In the rows, 128 means zero.
Each path is a new rotation, seen through one point. The rows after it are directions, each followed by how far the rotation turns it, in degrees per step (0 if it stays put).
Each turn is a multiple of 5 degrees from 10 to 175, or 0.
Each row of a path follows its step; steps can be skipped.

step 0: [137 132 129 129 127 132 123 137 133 138 126 134 131 121 136 131 128 123
 137 127 133 136 125 128 137 135 123]
step 1: [131 127 129 134 130 139 124 126 132 127 126 129 125 131 134 145 129 117
 135 134 126 127 124 133 128 130 122]
step 2: [143 127 129 123 138 131 132 129 127 117 126 123 118 129 129 134 126 122
 135 130 135 130 125 130 125 125 132]
step 3: [135 133 143 122 134 129 133 134 129 129 119 119 128 132 133 129 132 130
 130 132 135 130 130 126 136 127 123]
step 4: [124 130 134 128 133 125 114 127 138 127 124 120 120 135 131 128 136 129
 134 128 129 127 124 129 133 131 120]
step 5: [131 132 125 129 135 125 120 132 138 125 131 132 121 121 130 125 120 125
 142 127 136 132 130 128 134 136 125]
step 6: [130 127 137 136 129 134 134 134 133 131 130 129 132 129 133 134 119 123
 143 134 129 127 133 135 131 132 121]
step 7: [138 123 132 133 133 136 124 130 129 120 125 119 127 133 126 132 132 123
 141 124 123 123 127 137 123 127 131]
step 8: [141 131 130 127 145 129 127 136 126 126 120 119 132 123 129 126 132 129
 132 126 132 128 131 123 129 134 131]
step 9: [128 135 140 134 140 120 125 127 136 134 124 123 131 130 133 131 134 126
 129 136 128 127 125 125 126 134 121]
Speeds:
[127 128 122 128 130 131 123 124 128 123 129 126 126 129 126 129 129 128
 127 127 127 127 129 129 129 128 129] | 125
[130 126 125 131 123 129 127 128 130 131 128 128 127 128 130 129 124 132
 132 127 126 128 129 128 130 130 129] | 60

step 0: [130 126 128 127 131 127 118 133 121 133 130 131 132 124 122 124 125 137
 130 127 125 129 124 121 127 119 136]
step 1: [128 131 137 122 133 131 130 131 126 131 127 135 120 122 132 132 128 131
 124 128 125 135 120 131 121 134 121]
step 2: [123 134 132 132 132 125 122 123 123 128 131 127 122 132 133 124 124 123
 130 133 118 121 130 137 129 124 133]
step 3: [126 125 124 128 124 127 129 126 128 119 125 127 128 134 136 136 127 129
 119 123 122 122 134 125 127 137 121]
step 4: [120 130 123 129 122 133 124 123 136 129 130 123 128 132 130 129 130 122
 137 129 138 126 132 130 136 127 125]
step 5: [132 123 123 129 128 122 125 131 125 125 128 125 140 128 124 124 138 132
 124 123 135 130 133 123 124 123 124]
step 6: [133 132 129 122 131 138 134 133 127 130 131 133 128 124 121 129 135 124
 129 134 134 133 120 125 134 130 129]
step 7: [130 130 136 124 138 121 128 128 124 129 124 125 129 118 121 124 121 127
 128 126 126 124 129 131 124 124 136]
step 8: [130 131 125 125 127 126 133 130 127 127 129 130 117 133 125 128 119 132
 126 130 118 134 126 129 127 141 127]
step 9: [117 127 128 135 125 125 132 125 132 133 125 129 123 124 135 127 125 125
 138 124 120 122 132 127 130 125 129]
Speeds:
[129 127 133 127 127 127 128 128 127 128 124 128 123 129 128 125 126 127
 127 130 125 126 130 127 131 129 125] | 60
[127 124 130 128 125 123 128 131 127 126 129 129 126 126 129 130 130 127
 125 128 131 128 128 128 125 132 130] | 160
[126 124 126 129 126 129 128 130 129 131 128 132 129 130 127 125 127 130
 129 126 132 126 130 127 129 128 125] | 65
[125 127 133 125 132 128 128 129 127 131 129 129 131 130 126 126 126 128
 129 128 126 131 126 126 127 131 130] | 55

step 0: [129 128 126 134 131 141 125 124 130 138 133 123 125 138 128 115 133 136
 131 136 126 124 127 131 131 125 131]
step 1: [126 130 135 134 138 130 124 137 127 131 126 122 124 132 124 118 132 135
 128 118 127 131 118 132 121 135 127]
step 2: [135 125 126 123 131 131 128 122 129 127 126 128 131 125 113 116 142 130
 128 130 125 129 121 135 123 123 131]
step 3: [137 132 132 130 138 129 133 122 129 128 128 125 124 132 122 126 132 136
 117 123 141 131 130 136 131 132 125]
step 4: [132 126 127 126 131 135 122 130 134 118 139 122 118 128 122 123 135 132
 129 122 133 120 131 128 130 119 130]
step 5: [128 126 125 130 144 133 115 128 130 127 121 121 127 136 127 130 135 128
 125 128 126 127 137 136 126 128 123]
step 6: [126 128 128 133 134 136 126 120 130 141 135 117 128 137 119 118 129 131
 133 127 127 126 128 126 130 122 130]
step 7: [126 127 129 135 137 125 125 131 120 126 132 119 125 132 127 123 134 137
 126 119 124 138 120 135 121 128 129]
step 8: [132 131 125 127 135 129 128 120 124 126 128 124 136 122 120 115 139 131
 122 131 130 120 122 130 122 121 129]
step 9: [136 125 131 130 133 132 133 123 129 130 131 121 125 129 133 122 134 137
 121 122 138 125 133 142 129 135 128]
Speeds:
[129 125 130 127 127 130 128 127 127 128 130 125 128 127 126 131 127 132
 125 130 125 127 127 126 128 130 122] | 0
[128 127 125 131 133 129 128 129 127 128 128 128 130 129 128 131 125 132
 132 128 125 128 129 126 130 125 130] | 55
[132 128 130 126 128 128 127 127 128 125 128 128 128 127 127 130 124 127
 127 126 128 124 129 133 132 127 130] | 60
